R: a few groups of rows, each row roughly a mix of its group's hidden directions
R (115 x 11)
[[-17 -30  34 -18  -4 -23  34  22  22  19  -8]
 [ 12 -11 -24 -14  13  -5 -42 -21  44  16  13]
 [  2   7  46 -21 -12  47   2  -2 -20  19  -1]
 [-26  16   1 -14  20 -17 -24  16 -32  16  43]
 [ 16 -40  11  17  12   4 -41   7  17 -37  -2]
 [ -7  61  -9  16  -3   7 -14   6  21 -29  -9]
 [ 14 -31 -18 -24  -9   0 -18   8  46  -5 -33]
 [ 22  18  12 -11  18  -5   7   9 -14   4 -63]
 [ 24  10   6   4  -4 -37  -6  -1 -29  17  49]
 [ 42 -24  13  11  18  37  -4  10  17 -23 -24]
 [  1 -19  -1  -9  16  17  21  31 -49   1  33]
 [  5 -32 -16  38  14   7 -20  14  27 -17  35]
 [-44  11  42  -6  20  26  13  21   2  15   5]
 [ -4  39  31   2 -29  13  -8  37  26  -8   9]
 [ 59  -7  -8  12 -27  -2 -23   4   5 -26  -6]
 [-16 -30 -27  34  -3   6   4 -31 -14  20 -33]
 [-38  -1   5 -15 -49 -18   5 -30  13 -14  -9]
 [-39   9 -23  -5   3  -2  31 -35 -23  30   3]
 [ 40  -8  20   5 -13  44 -29  13  18   2 -18]
 [ 14 -39 -13 -22  13 -43  23  -8  -9  14  24]
 [-28 -43 -10 -11 -26   5 -25 -22   0  33   7]
 [ 33  27  25 -29 -11 -22   5 -17 -13  -7  36]
 [ 22  -1 -35  35  -7 -38  22  -3  24  16  -3]
 [ -5  -7  -2 -37  -6 -13  -1   7 -43  -8  46]
 [ 33   3   6  25  -9  31  -4  50  24   2   2]
 [ 41   8   9 -15  31  -3  -3   5 -44  28  -2]
 [ 15  -7 -14 -42  20  -9 -16   5 -11  21  47]
 [-13  19  43  29  -9   3  12  47  -4  -6   6]
 [-10 -31 -25   7  -2 -29   8  16 -15  21  47]
 [ 23 -13 -11  -1 -23  24  18  -4 -41 -33  29]
 [-13  53 -12   7 -19   7 -33  -5 -11 -24  22]
 [ 20   4   7  27  -4  36 -13  33   8 -36  28]
 [  4 -48  -2  15 -14 -26 -16  37 -14   6  23]
 [-25  34  13  51   0  10   8  27  19  -2   1]
 [ -9 -26  33 -38 -18 -41   1   8 -13  -3  16]
 [ -9   4  37   6 -34  -1  -8  30  45  11  -8]
 [-32 -32  -1 -18 -34  -3 -21 -37  -1 -10  20]
 [-20  25 -31 -35  30  16  25  -9 -16 -20  -2]
 [-11 -12 -10 -20  22   3 -28   7 -17  13  58]
 [  1  33   0  -9  12 -58   9   5 -28 -13   8]
 [  2 -18   1  33 -11  52 -12  14  35  -5   2]
 [-20 -38   7 -11  -2   3  -4   0  29   4 -53]
 [-11   3  51  -3 -28 -13  13  31  11  16  24]
 [-34  20  12  24 -26 -23  34  -5 -12 -14  28]
 [ 13 -51 -13 -10 -24   6 -11 -30  26 -13  17]
 [-30 -19   3 -13 -21 -10  -1  51  34  -1  -4]
 [  7 -34  -9 -21  12  -7   3 -35 -46  11  17]
 [-21  -6  17 -24 -31 -47 -16  17   5 -12  23]
 [ 13  33  23   7  -9  18 -11  -9 -44  -4  37]
 [ 20   9   4  18 -37  -4 -36  30  15   1  33]
 [ 17  -3  12 -13  37  17 -34  35  22 -17  20]
 [ -9  41  25 -48   0 -17   0  19  -5  -9 -17]
 [-37 -45 -17   0  12  16 -39 -13  -1  -6   1]
 [ 19  31  27   4  -5 -50  -5  23  -9 -25   0]
 [ -3  36  21  -7  17   9  26  34   7 -34 -25]
 [-63 -11 -12   8 -13  28  -1 -20  -5   3  -9]
 [ 24 -12 -24  10  -8  27  40 -27   1  28 -23]
 [ 25 -34   4 -28 -27  -3 -43   0 -18  -5  16]
 [-15  20 -21 -10   7 -20  34 -19 -51   6   3]
 [ 11   1   5   2  -3 -17  18  29  61   2 -22]
 [-52  26 -15  28 -10  -3  10  17  23  14  16]
 [ 55 -21  -7  -4  -5  -3   0   7  44  13  -6]
 [ 18  42   7 -42  -8 -23   9  -7  21 -22  16]
 [-53  -2  14 -27  22   0  25  -7 -13  14  24]
 [  6   7   4  -9  44  47  -3  34   5  -4 -14]
 [-44 -19 -13  25 -16  40   8 -19  16  -6 -11]
 [-26 -27   7  14 -24 -37  -5  10  40  22  -4]
 [ -1  11  25 -57   3  33  -3  13  10 -18   7]
 [  4  38  17  11   0  31  40   6 -19  14 -27]
 [ 18 -31   1 -39   0  33 -13  -3  29 -20  23]
 [-27  15  -3 -26  -2 -42  13 -33 -16  14  25]
 [-24 -27  26 -39   7  29  22   1 -27   2  14]
 [-37 -29 -10  28  10 -16 -42  -2   0 -16 -20]
 [  7  22  38  44  -3  30  14  12 -19 -13   9]
 [ 25  28  11 -32  -2   5  20  19  11   3  48]
 [ 19 -10   8 -27 -22 -51 -21 -12   0  -9  28]
 [-21 -27 -24  34 -33 -21  24 -14  18 -15   3]
 [-25 -17 -36 -24 -11 -12  -8 -39  19  26  13]
 [  3 -22 -22  -1  11 -31 -23 -18 -35  33  24]
 [-22 -39  11 -19  13  -7  12  24   3 -16 -46]
 [ -8 -42 -37 -25  13   3   0 -29   7  24 -19]
 [ 17 -10 -33 -17   8  41 -15 -24  -8   4  37]
 [-41   6 -25  20  24  38  10  -5  12  22  16]
 [ 20  -7   7  -8  -5 -37  21 -37  18  34  25]
 [ -8 -30  10 -39   7   7  31   3 -45  -8  -6]
 [ 23 -17  21 -26 -23 -23   3  13  50  11  -1]
 [ 24  -6 -37  30 -33   2  21 -16 -26 -14 -15]
 [ 17  36  33  -6  24   7   0  25 -41   9   8]
 [ 14  32  -4  11  37 -21  -1  40 -22 -18 -16]
 [  5  12  21  50 -40   4  -4  10  29  -9  -7]
 [ 31  29 -30  -1  21  22  27   6  -5   6  36]
 [ 13  29   5  34  -3 -40 -18  23  27 -20  -1]
 [-15  17  -9   3  22  50   1   0  -8 -19 -42]
 [-47 -17  -4 -35  26 -19  20 -14  -5  18   8]
 [ 13  29  18   6  25  30 -26  32  11 -12  31]
 [-10 -10   4 -16  22 -34  44 -27  22  17 -17]
 [ 11 -32  22  38 -21  15 -11  32   8  29   6]
 [  3  44  -5   1  -6 -30  27  18   2  20  38]
 [ 33  17 -26  13  13 -23   7  19 -35 -21 -28]
 [-55 -14 -15   5   4 -16  11 -34  -3  26  -2]
 [-13   7  23 -14  31  53 -11  20 -19  -7 -15]
 [ 47   0  11 -15  -9 -22  -1  12  27 -17  39]
 [ 11 -19 -24   6  29  32 -28  12  33  15 -25]
 [ -8  -1 -31  41   8   8 -17   2  46  14 -19]
 [  8 -20  -5 -63  18  -5 -30   1   4  -1   5]
 [  3   4  -2 -44   2 -38  -1 -28 -22  -2  33]
 [ 31 -11  10 -11   4  42 -42   7  28   0  12]
 [-42  -7 -14  -1  -5  43  12   0  32 -12 -24]
 [  7  13   4  23  21  19 -36  26  47   4  -1]
 [-39  14  17 -20   4 -49  23 -11 -14   9   7]
 [-31  26  17  40 -18  22  24   3   0 -13 -26]
 [  5   0  19  15 -41 -16 -52 -21  12   2  -1]
 [ -8 -30  -6 -32 -21  12  -1 -45   3  15  30]
 [ 31 -17  15 -21  38  14 -34  20 -13  -8  22]
 [ 20  -4  18  11  -7 -40 -27   4 -12 -12  47]]

which group is each row in? (one row of each group first)
[  5  13  52 -46 -14   1  -1 -12 -12 -16  -9]
<116>
[ 14  -5  -2  17 -16 -12 -15  -8  29  26 -56]
<93>
[-25   1  31   7   0  55  -6   1 -22 -14  21]
<95>

[-28   4 -15  33   0  15  -2  34 -33   4  35]
<116>
[-35   6 -24  -2  21   4  14 -50   1  12 -25]
<116>
[-28  -2 -29  10  35   1  14   8 -47 -20  -1]
<116>
[-20   8 -12  50  -1  -1  30  23  -3  -6 -34]
<93>
[-15 -15 -11  42 -20 -40 -12 -22 -17   8  21]
<95>
[ 38  34   4  27 -24 -33 -20   4   9 -10 -12]
<93>
[ -4   3   2 -26 -18 -42 -13  27  34 -29  -8]
<116>
[  4   9  12  -7 -48 -42  12 -29  -9   1  18]
<95>
[-27   2 -47  18  -8 -13  15 -36   3  10  24]
<93>
[ 27   1   2  21 -15  31  35   6  43 -19  -4]
<95>
[ 20 -38 -18  -4 -12 -35   4   8  -1 -46  10]
<93>
